Families of rows that turns and mirrors carry onto each other, the same ones carrying the whole set onto itself: the rest of each named row's family, in list order
3 families of 6 rows
duvu: [5,-8,7,-11,13,0,24,-19,-1,3,10,5,1,12]
Lom: [-2,20,-7,-12,2,-27,15,11,-31,-1,14,-13,3,-13]
buv: [-8,4,14,-3,9,-3,19,-12,8,-2,-14,-22,2,-5]
sukub: [23,-19,6,2,0,-4,0,5,-9,6,-13,-1,-45,-6]
lemeb: [-5,-4,27,-36,-8,-25,28,4,-4,4,7,-3,-9,-14]
boro: [22,19,23,-25,1,10,7,25,-31,-3,4,11,-35,-20]
ruk: [-1,13,-18,-13,4,-13,12,11,-24,-3,14,-1,11,5]
duk: [18,24,6,-17,-19,9,5,26,-28,15,10,10,-33,-8]
novom: [3,-10,5,-21,-16,13,14,6,-6,20,-13,-1,-45,3]
dif: [6,28,8,4,3,-11,11,14,-14,-3,12,-11,10,-19]
Paka: [-4,-6,21,-12,-18,-19,25,21,7,1,7,-10,-6,-16]
guk: [33,12,24,-20,-3,-2,-7,20,-16,1,-3,15,-33,-20]
Gug: [-2,-3,13,-39,-7,-13,24,16,-6,0,10,9,2,0]
lis: [16,11,-5,-15,12,0,-14,14,-22,-6,-31,-6,-28,-10]
lozo: [-1,1,10,-3,18,-12,27,-27,-11,3,3,-13,-5,0]
zud: [4,9,-11,-15,15,17,1,9,-32,-6,-25,-12,-35,-6]
dep: [14,-21,12,-5,-2,10,19,8,-16,6,0,-1,-53,-7]
bam: [9,27,-3,-14,8,25,0,-4,-21,11,-18,-3,-30,3]

The rest of the family of bam: buv, duk, novom, dif, Paka
The rest of the family of ruk: duvu, sukub, guk, Gug, lis

Families of rows that turns and mirrors carry onto each other, the same ones carrying the whole set onto itself: the rest of each named row's family, in list order
6 families of 6 rows
Ruge: [48,-21,13,22,-4,-11,-7,44,-2,23,-10,-6,-2,-14]
laz: [6,-9,13,-6,-27,34,-9,15,6,-4,5,7,4,-10]
sipi: [-2,-14,43,0,2,18,-5,25,-10,20,-6,18,-17,-2]
Zubi: [6,-6,11,3,-23,28,-19,18,10,0,11,13,5,-12]
piz: [7,-22,0,18,-25,26,-20,35,-2,4,-34,-16,12,-12]
Pima: [18,-16,16,-2,16,-1,11,40,-19,22,-4,-5,-17,3]
kupez: [4,-25,4,-4,-16,41,-2,13,-1,14,-10,-1,9,-3]
Losa: [43,-15,4,19,7,-8,0,52,16,9,-12,-1,-4,-16]
Mal: [28,-8,16,28,-14,13,-19,55,13,25,-32,17,3,-3]
nen: [19,-5,11,12,-10,26,-13,21,9,-17,-33,-6,19,8]
Fifo: [3,0,14,18,-15,15,-29,26,-1,-13,-25,-8,5,17]
Sefep: [7,-7,14,-5,10,-4,15,41,-18,18,-24,-6,-8,2]
dazuf: [9,-22,-3,14,-13,28,-27,32,15,-13,-30,-3,2,5]
kuzo: [6,-27,46,2,9,29,-1,40,-6,7,-3,7,-14,3]
pib: [34,-4,26,12,-11,4,-37,49,10,24,-28,1,-2,5]
fav: [43,-9,7,20,-11,-15,-7,36,-1,13,2,3,13,-14]
puba: [-2,-15,25,7,3,28,10,11,0,30,-13,8,-8,7]
pem: [4,-4,9,19,-25,16,-23,24,-2,-9,-34,-6,9,8]
Peb: [24,-5,20,-2,11,2,15,40,-21,11,-5,-8,-8,14]
petim: [-9,-8,8,2,-16,37,-13,18,8,-7,-3,3,-6,-8]
pugir: [-6,-27,1,5,-9,32,-14,16,14,-6,-10,15,-2,-9]
fenoz: [32,-10,20,24,-18,25,-23,57,11,8,-24,-17,1,-21]
Gatun: [-11,-12,7,11,-31,26,0,27,13,-4,0,6,-2,-14]
rado: [48,-28,18,11,-17,-6,3,41,13,18,-6,-7,7,-16]
Kogeg: [3,-18,44,-5,1,12,-14,29,-5,23,4,11,-17,-6]
dad: [13,-6,15,-2,7,-5,6,39,-22,4,3,-11,-8,13]
gab: [42,-11,15,26,-15,-14,1,44,-3,17,-3,3,4,-17]
zivo: [40,-4,8,27,-16,8,-28,48,18,19,-28,1,0,-2]
Begak: [34,-19,9,21,-4,3,-26,53,22,7,-37,-2,-4,-12]
rom: [30,-3,23,33,2,2,8,53,5,16,-7,-5,-6,-23]
Tubop: [13,-7,6,23,-21,25,-28,17,15,-9,-28,-5,8,5]
Dufo: [14,-20,14,6,20,-6,17,37,0,10,-6,-2,-20,5]
liv: [42,-7,26,16,-20,13,-32,54,13,16,-27,0,-3,2]
kan: [0,-28,24,-9,14,19,6,25,10,14,-3,9,-23,4]
bimo: [-4,-18,36,-1,13,23,1,23,-9,8,2,6,-21,-3]
rigod: [28,0,27,16,16,13,22,38,1,20,-7,-7,-11,12]

The rest of the family of Begak: Losa, dazuf, pugir, Dufo, kan
The rest of the family of sipi: laz, pem, Peb, gab, liv
The rest of the family of rado: Mal, nen, Sefep, kuzo, Gatun
The rest of the family of rom: piz, kupez, puba, fenoz, rigod

Families of rows that turns and mirrors carry onto each other, the same ones carrying the whole set onto itself: the rest of each named row's family, in list order
4 families of 8 rows
zizel: [11,14,-10,-1,23,26,-1,-12,-27]
Gesim: [0,-2,19,-18,25,26,15,-7,-7]
fonan: [-31,9,3,-2,13,6,17,3,-26]
Sek: [11,6,9,4,6,4,-23,-28,0]
fid: [-25,11,10,2,4,7,-9,-20,15]
Lev: [14,5,-1,5,-2,19,-21,-17,-18]
kul: [-8,13,-13,-5,0,19,-9,10,-14]
Lofak: [-21,11,-6,-4,-12,18,3,-25,-12]
rebi: [-16,-15,10,18,-1,-9,11,-23,6]
tam: [16,-12,8,21,33,-1,7,-9,-10]
pel: [14,4,10,8,19,12,21,10,-26]
viv: [-3,2,32,15,23,0,21,-19,3]
zimum: [-23,2,-4,13,-14,1,4,-18,-23]
Badu: [-21,-3,6,-3,11,-2,14,-7,21]
kifu: [9,20,16,13,12,21,-1,2,-30]
mafo: [-7,-2,1,-20,5,4,2,-34,1]
lumi: [-10,-1,-7,31,1,9,-13,-2,-21]
pote: [3,-1,-4,37,16,13,7,-5,-25]
tif: [-17,-8,-2,13,23,-2,31,-23,-6]
suni: [-10,6,-5,-4,18,30,14,-20,-31]
beso: [4,13,12,18,18,-14,-16,1,-10]
zem: [-2,17,5,-17,-14,10,-2,-5,-6]
salun: [4,0,7,-14,20,9,22,-33,-1]
mikid: [18,8,19,11,10,13,-4,-9,17]
Nufer: [17,27,5,-5,16,15,6,-15,7]
rimuz: [-12,19,4,28,-1,-7,-3,2,-3]
rileb: [20,-7,1,4,36,16,6,-20,-1]
Tis: [-16,-7,-8,12,15,14,32,-7,-22]
dis: [-15,2,8,-7,5,32,28,-9,-1]
pafor: [-10,1,17,26,37,9,14,-1,-4]
romi: [6,-9,2,22,3,-13,-4,-18,7]
Bozam: [-29,-11,15,16,6,4,6,6,-18]

The rest of the family of viv: fid, kul, pel, beso, Nufer, dis, Bozam
The rest of the family of tam: zizel, Sek, Lofak, rebi, lumi, salun, Tis

Families of rows that turns and mirrors carry onto each other, the same ones carrying the whole set onto itself: the rest of each named row's family, in list order
4 families of 8 rows
nipes: [8,8,-2,2,-6,-32,-8,-22,13,11,5,-9]
Dod: [16,25,20,5,-6,-19,-2,-8,4,0,0,-12]
tiro: [-14,-6,9,-20,7,12,20,11,14,2,13,11]
vina: [13,-2,-11,-17,-13,12,-3,-26,5,-7,-6,-26]
zagi: [-13,-26,-26,-1,3,11,4,4,-14,-5,11,-20]
roku: [-10,8,-24,-5,0,-23,8,2,-2,-8,-10,11]
Gub: [-16,11,10,-7,4,5,18,9,19,6,13,15]
kasav: [-9,3,-4,16,19,-14,12,7,-11,0,15,10]
vari: [7,-10,24,1,-3,17,4,11,-4,18,14,-25]
sozen: [-10,5,-26,-3,-7,-21,2,-12,9,-16,-9,6]
vif: [8,20,24,-2,-13,-14,3,-8,17,7,-4,-1]
lofis: [-3,4,10,-13,15,2,14,6,27,8,-14,-1]
Bof: [7,-3,32,-10,8,1,-10,-5,-10,0,16,-17]
vob: [1,-10,3,-17,3,4,13,2,37,3,6,1]
Sab: [-4,4,-5,16,-14,-7,-8,-4,-34,-1,0,-22]
keru: [-10,-2,-35,7,-17,-4,16,2,14,2,-9,-3]
tef: [0,-11,-13,11,-24,-5,-6,-7,-24,-7,21,-18]
sogig: [-9,-11,-30,-13,-19,-7,8,8,-4,-1,-12,8]
tes: [3,4,-17,-8,-12,22,2,-18,22,-4,-13,-9]
kom: [-4,-9,16,5,2,-26,4,15,-18,5,19,-12]
mupuz: [11,0,-8,-5,-6,22,-6,-12,31,3,-6,-16]
Rera: [13,-14,-12,6,-12,-10,-10,-10,-16,-4,-7,-34]
Godo: [-5,-17,-9,-11,10,21,3,22,-7,2,6,-28]
Dinaf: [4,-9,2,-18,-28,10,-8,-9,16,2,-10,-30]
tepi: [7,-14,21,2,-9,21,-2,-4,6,10,16,-32]
Dudoz: [10,1,-12,16,-17,-14,-13,-13,-10,1,-8,-30]
nufe: [-17,-4,8,14,3,-15,9,24,-1,8,12,6]
mul: [-18,-31,-23,-6,-3,15,8,6,-2,2,5,-7]
dapef: [3,11,6,8,-18,-23,3,-22,13,-1,1,8]
rela: [-11,-12,-1,-5,-3,31,15,19,-10,-9,1,-11]
lag: [6,4,28,10,9,5,-2,-9,7,1,18,-28]
dafo: [-14,-5,6,2,-2,-26,13,10,-28,0,12,-4]

The rest of the family of vari: Dod, Gub, sozen, mupuz, Rera, mul, dafo
The rest of the family of nipes: kasav, lofis, Bof, keru, tef, Dinaf, rela

Families of rows that turns and mirrors carry onto each other, the same ones carrying the whole set onto itself: the rest of each named row's family, in list order
7 families of 5 rows
pum: [-4,5,-1,41,-22,-5,0,-26,4,-13]
bagun: [32,-5,-7,10,-16,-3,16,-22,-13,4]
les: [-15,-36,-17,4,-6,-3,-8,6,-16,-14]
soz: [25,-25,9,4,-20,-22,-4,-17,-16,11]
biviz: [-7,-42,-13,11,3,-20,-15,-13,-18,-10]
roda: [20,3,-2,2,-18,3,7,-36,-15,4]
Popi: [-18,-5,-15,38,-12,6,-7,-5,4,-16]
Zuto: [-8,9,-7,25,-16,7,5,-33,-4,-14]
gaso: [22,-32,2,-1,-5,-19,4,-6,-23,-3]
lene: [-25,-19,-14,30,-3,-7,-8,-20,-7,-25]
Rakom: [20,13,-1,6,-8,-6,-1,-22,0,10]
Zono: [-17,-25,-7,42,-11,-18,-13,-12,-1,-16]
zat: [-25,-14,-20,22,-14,11,-2,-6,-9,-17]
ruvin: [-14,-42,-1,16,-3,-17,-3,-1,-22,-14]
rasi: [16,-31,-16,-12,-8,-4,-3,2,-19,0]
kap: [-6,15,-16,27,-28,-7,6,-20,-1,-10]
Lur: [-1,7,-20,17,-23,20,7,-17,-7,-4]
gavag: [16,-22,-8,-7,-21,-29,-5,-7,-22,8]
muv: [-17,-37,-14,23,-5,-11,-18,7,-11,-7]
Muve: [-13,-34,-16,12,-13,-31,-12,1,-19,-5]
suda: [2,4,-11,36,-20,9,13,-26,-7,-3]
zuz: [20,9,-9,2,-31,-13,7,-19,-11,5]
teved: [9,15,-6,23,-24,13,3,-16,2,-3]
rame: [-26,-10,-21,33,-18,-17,-7,-8,-6,-15]
Vonu: [24,-5,-17,-4,-19,10,7,-13,-13,5]
Zan: [27,-4,2,-3,-23,0,0,-11,-12,12]
lusu: [-8,15,-10,31,-7,-1,-5,-23,6,2]
vofu: [-29,-12,-8,32,1,-11,-15,-12,-1,-2]
sivu: [12,-35,-4,-2,-10,-14,-13,3,-19,11]
vasi: [23,4,9,18,-28,-7,4,-29,-3,3]
rumo: [-13,-30,1,7,5,-23,-20,-3,-13,5]
Boge: [20,-29,-4,-7,-6,-16,-4,-22,-23,8]
lim: [-26,-17,-8,40,-13,0,3,-14,-13,-15]
zike: [0,-43,0,20,-10,-29,-16,-8,-15,0]
Gumek: [17,-14,6,-9,-1,-21,-11,-10,-11,13]

The rest of the family of Rakom: lusu, vofu, rumo, Gumek
The rest of the family of Boge: biviz, roda, Zuto, lene
The rest of the family of zike: pum, soz, Zono, vasi
The rest of the family of suda: bagun, gaso, ruvin, lim
The rest of the family of teved: Popi, muv, Zan, sivu
The rest of the family of zuz: kap, gavag, Muve, rame

Families of rows that turns and mirrors carry onto each other, the same ones carrying the whole set onto itself: the rest of each named row's family, in list order
5 families of 6 rows
Fope: [-3,-15,-1,-1,0,-14,-3,-32,15,0,16,-6,14,3,-9,-30,9,24]
Ruzod: [2,-17,3,11,1,-13,-10,-23,18,27,26,-6,9,-2,-5,-19,14,23]
mifiz: [-13,-10,-7,5,1,21,-13,23,-6,-3,-20,-13,22,10,12,-11,6,9]
zel: [4,-33,-4,-1,-9,-21,0,-12,10,17,31,-8,-8,12,-4,-18,-13,16]
vadi: [19,-34,5,-9,-4,-18,-10,-15,12,24,34,4,0,-7,-7,5,10,5]
vova: [-1,-12,-9,-19,6,11,-1,31,-13,-3,-7,-7,1,20,23,9,-8,4]
bul: [1,-11,0,-12,4,18,-9,25,-4,10,-17,-6,25,-4,7,17,21,-7]
teven: [15,-12,13,-21,0,-12,3,-23,14,27,25,-3,-1,-9,-13,4,21,0]
Fen: [9,-31,12,-2,-1,-20,10,-14,12,17,35,4,2,-9,-8,1,19,-5]
vafi: [-10,-13,9,-3,14,-14,-5,-24,20,12,6,6,13,1,1,-26,12,27]
bez: [-14,15,-9,12,-3,12,2,7,-5,-5,-12,-17,16,3,8,-16,9,3]
Fon: [-4,-32,9,-14,1,-12,-7,-7,8,5,23,3,-23,14,8,-22,-20,14]
Nal: [-10,4,-6,-1,14,19,-10,20,-6,1,-13,-9,17,15,25,-5,10,17]
dolu: [18,-13,20,-17,-2,-5,5,-10,18,34,23,5,2,-10,-6,10,21,6]
vesuz: [6,-6,-1,-20,14,15,-11,23,-7,2,-9,2,18,2,21,21,19,2]
gomit: [14,-12,9,-18,-1,25,-15,15,0,-3,-12,3,4,-11,14,18,19,-10]
Figud: [-6,-23,8,18,1,-14,4,-22,14,9,30,-2,9,-3,-3,-24,18,11]
luma: [-11,13,0,3,2,15,1,13,7,6,-14,-20,24,9,1,-16,18,12]
Kur: [-2,-34,7,7,-8,-18,11,-9,6,9,39,-5,-13,7,-2,-18,-4,1]
laf: [1,-23,-10,-17,-12,4,-2,27,-7,-23,-2,-11,4,19,6,-7,-15,-1]
lun: [0,-20,-10,-18,-9,10,5,22,-5,-17,-19,-7,-1,13,12,-4,-15,-1]
rez: [-4,-15,1,4,-3,-12,4,-20,19,6,9,-1,22,5,-4,-30,7,33]
movu: [9,3,4,-7,-2,14,-10,11,-7,-3,0,0,13,-18,8,19,26,-18]
Lof: [-9,10,1,2,2,24,1,10,6,6,-26,-13,12,4,10,-12,14,10]
nozu: [9,-28,7,-14,-11,-7,-9,-15,4,2,36,-7,-25,7,-2,-16,-12,5]
pela: [16,-8,13,-18,-1,21,-19,21,0,2,6,-2,7,-9,5,20,24,-13]
Podi: [-1,-21,-5,-12,-7,19,-9,35,-13,1,-8,-12,0,11,12,9,-7,-9]
fevel: [10,-21,20,-27,11,-14,-1,-12,16,28,19,12,-8,-7,-1,9,13,1]
tesi: [11,-36,8,-10,-15,-4,-7,-1,6,0,33,2,-20,9,7,-14,-18,12]
depag: [2,-13,-13,-12,-14,3,4,21,-15,-20,0,-8,-4,6,9,3,-13,-15]

The rest of the family of Figud: vova, Fen, Nal, vesuz, Kur
The rest of the family of Podi: Ruzod, mifiz, zel, vadi, bul
The rest of the family of luma: dolu, laf, rez, pela, tesi

